One turn sends every row of this set to another row. A few are shown first. Where does it send the rows asked after them?
q13: [ 28 -10  32  -5 -26  -4   4  -2  -6 -15  22  12 -12  -7 -15  -8  -6  13
   7   3   3 -23  -8  -1  -9 -17  19  16 -23   0  12  -7  -7  25  -5   3
  -3   7   8  -7  25   7  -4   2 -17 -14  24 -11 -37  28]
q709: [ 26 -11  17  -7 -32  -9  19   1  -8 -34   7   1 -19 -11 -15  -3   2 -37
  18  32   3 -16  16  19   6 -12   1  14  -2   5   6  11 -15 -20   0  -2
   8  18   1 -43  10   2  14 -14 -24 -16   7  -6 -17   8]
q547: [ 19 -13   4   3 -41  -9   5   2  19 -26   7   4 -28  13 -12  10  14 -27
  15 -10  11 -19 -39  14   8   1  -3  32   2  15  15  25  -4 -16  -4 -10
 -11   3   8  -4 -19 -23   1 -23 -28 -16  -1 -10 -11  24]
q923: [  9 -26  20  -6 -31  13  -7   3  15 -32 -14  11  -4  16  -6   8  18  15
  18 -21  11  12  -7  11  -1  -5  -3  24 -12  16  24  12 -15  -1  -8 -12
 -18  32  16  -8   7 -13   3 -18 -26 -25   3 -16  -4  26]
q956: [ 11 -34  29   2   1  -3   7  -4  -5 -25  -5   7   1   9 -10 -35   8 -21
  -8  -3  -4 -11  -8  13  -2  -8  13  22 -11  -1  28  13  -6 -38  -2  -5
   6  14   5 -28   7  -4  -2 -32 -24 -12  53 -14 -20  42]
q646: [ 37  -7  30 -14 -17  12  18  -3  -6 -13   9  14  -5   1 -25   5   3   4
  12  -6  -4  -5 -24  13  -2 -15   4  10 -19  -6  17   4  -4  36   5  19
   0  11   3   0  14 -11  -8 -24 -17 -13  22 -14 -27  29]
q197: [ 13 -11  28   3 -23  -8  16   1   3 -16   0  11  -7   6  -8  -6   6  42
  38  -1   3  -7  -5  15  -1  -3  -2  22 -13   6  16  -3  -8 -34  -3   2
 -32  17  10 -26   9  -2   9 -23 -25 -20  27 -18 -13  26]
q16: [  9 -15  23  14 -32  18   0   7   5  -6   3   9  -9  15 -17  13  28  18
  32  -1   5  -6 -29  21  -7  -1  -7   8 -17  12  26  -5 -14  -1  11  -4
  -9  19  -1 -34   8 -15  -6 -44  -5 -29  23 -16 -26  18]
q512: [  2  -9  19   8 -18   5  23   4  -8 -27  -8   3  -3  -5  -2  -2   7 -49
  29  11   6 -28 -12  18   9 -11   1  16   4  11  15  14   2   8   8  -6
  -4  19  15 -28  13   9  -7 -41  -6 -21  -2  -3  -9  15]
q102: [ 19 -27   7  11 -32   4 -13  14  -3 -23  18   1 -27  14 -25  -3   8  24
  21   6  23 -15   2   0 -10   8 -10  15 -15  13  24   2  -8  -8  -8 -14
  -5  31  18 -32   9 -10   6  -7 -15 -26  20 -19 -28  28]
q611: [ 36   0  32  -8 -23 -10  30  -9  -8 -20  20  16 -10   3 -17 -14   1  11
  10  -5   2 -11   3  17  -3 -15  -4  14 -14  -9  17  -5  -5  14  -4  11
   4  20   8  -6  14   0  -8  -1 -23 -15  41 -15 -11  29]
q818: [ -2  -5  11  22 -28  -9   3  -8  -8 -15  -7   4 -19   3  -7  18  18 -20
   2  -5   7 -21 -39  16   7   4  -7  14  -6  10   5  10 -14 -26  -1   5
 -14   0  -4 -14   6 -33   8 -36 -12  -6   7 -14 -19  25]
q138: [ 10 -30  20  -2 -19   4  -6  14  -1 -22  15   0 -12   5 -25 -34  -1 -15
   7  -2  -1 -22 -16   7  -5 -18  20  48   1   0  31  24  -5 -16  -5 -19
   5  11 -12 -34  14  10 -11 -34 -18 -15  29  -9 -27  50]
q329: [ 10 -24  12   5 -54  -7   3  -2  -8 -17   8  -5 -21   7 -28  -3   9 -23
   0   3   8 -36  -8  10  -3  15 -17  20   2  14  19   0   1 -33   7 -15
 -25   1  -9 -22   5  -1  -4  -4 -14 -18  26  -5 -21  36]
q787: [ 16 -15  30 -14 -35 -14  11  -1   1 -28  13   6 -15  10  -7 -12   6 -21
   1  -5  17 -30 -29  17  -4  11  -1  24 -17   1  22   4 -11 -46   4   0
 -40   8   4 -31  10  -3   8 -10 -22  -9   6 -17 -11  30]
q500: [ 17 -27  31  -1 -15  -4   9  -3  -3 -25  -9   1   0  -1 -16  18   9 -64
  32  10  -4  -8  -1   6   3  -8   5  24  -5  10  18  15  -8   5   6   6
 -15  21  10 -21   8  -5  15 -35 -26 -21   9 -15 -18  23]
q10: [ 12 -28  23   2  -9 -16  -1   1  14 -33  -6   7  -5  14 -15 -28  15 -15
   1  -5  15 -10 -22  14   1 -30  23  41  -7  -1  17  26 -25 -20 -14 -11
  24  10   2 -23   5 -17  -7 -35 -20 -18  21  -5 -25  27]
q381: [ 22 -12  22   1 -27 -13  12  -8   6 -31  10   3 -11 -18  -2  -8   8 -35
  27  31  10 -14  -1  -1  18 -20   8  20   5  20   1 -10   0 -20  -4   6
 -10  18   0 -28  15  17  15 -21 -14 -16   9 -15 -25  33]
q154: [ 16  -1  33   0 -21  -7  13  -4   4 -28   4   9  -5   1   0   2   9   2
   4 -17   3 -16  -8  15  -4 -16   8  25 -18   6  18  -2  -7  42   0  -1
   9  16   8   5  15  -7 -15 -10 -15 -19  28 -13 -18  18]
q630: [  8 -16  19   6 -13   3 -10   0   3 -18  -6   8 -17   7 -28 -17  12 -15
   6   5  -6   0 -18  15   8 -29  13  25   5   4  20  10  -4 -19  -3  -4
  18   6  -2 -24  -5 -12 -10 -51 -20   6  34  -3 -31  56]

q787 moves to q818
q956 moves to q630
Where do these go?
q13 moves to q154
q709 moves to q500
q16 moves to q102

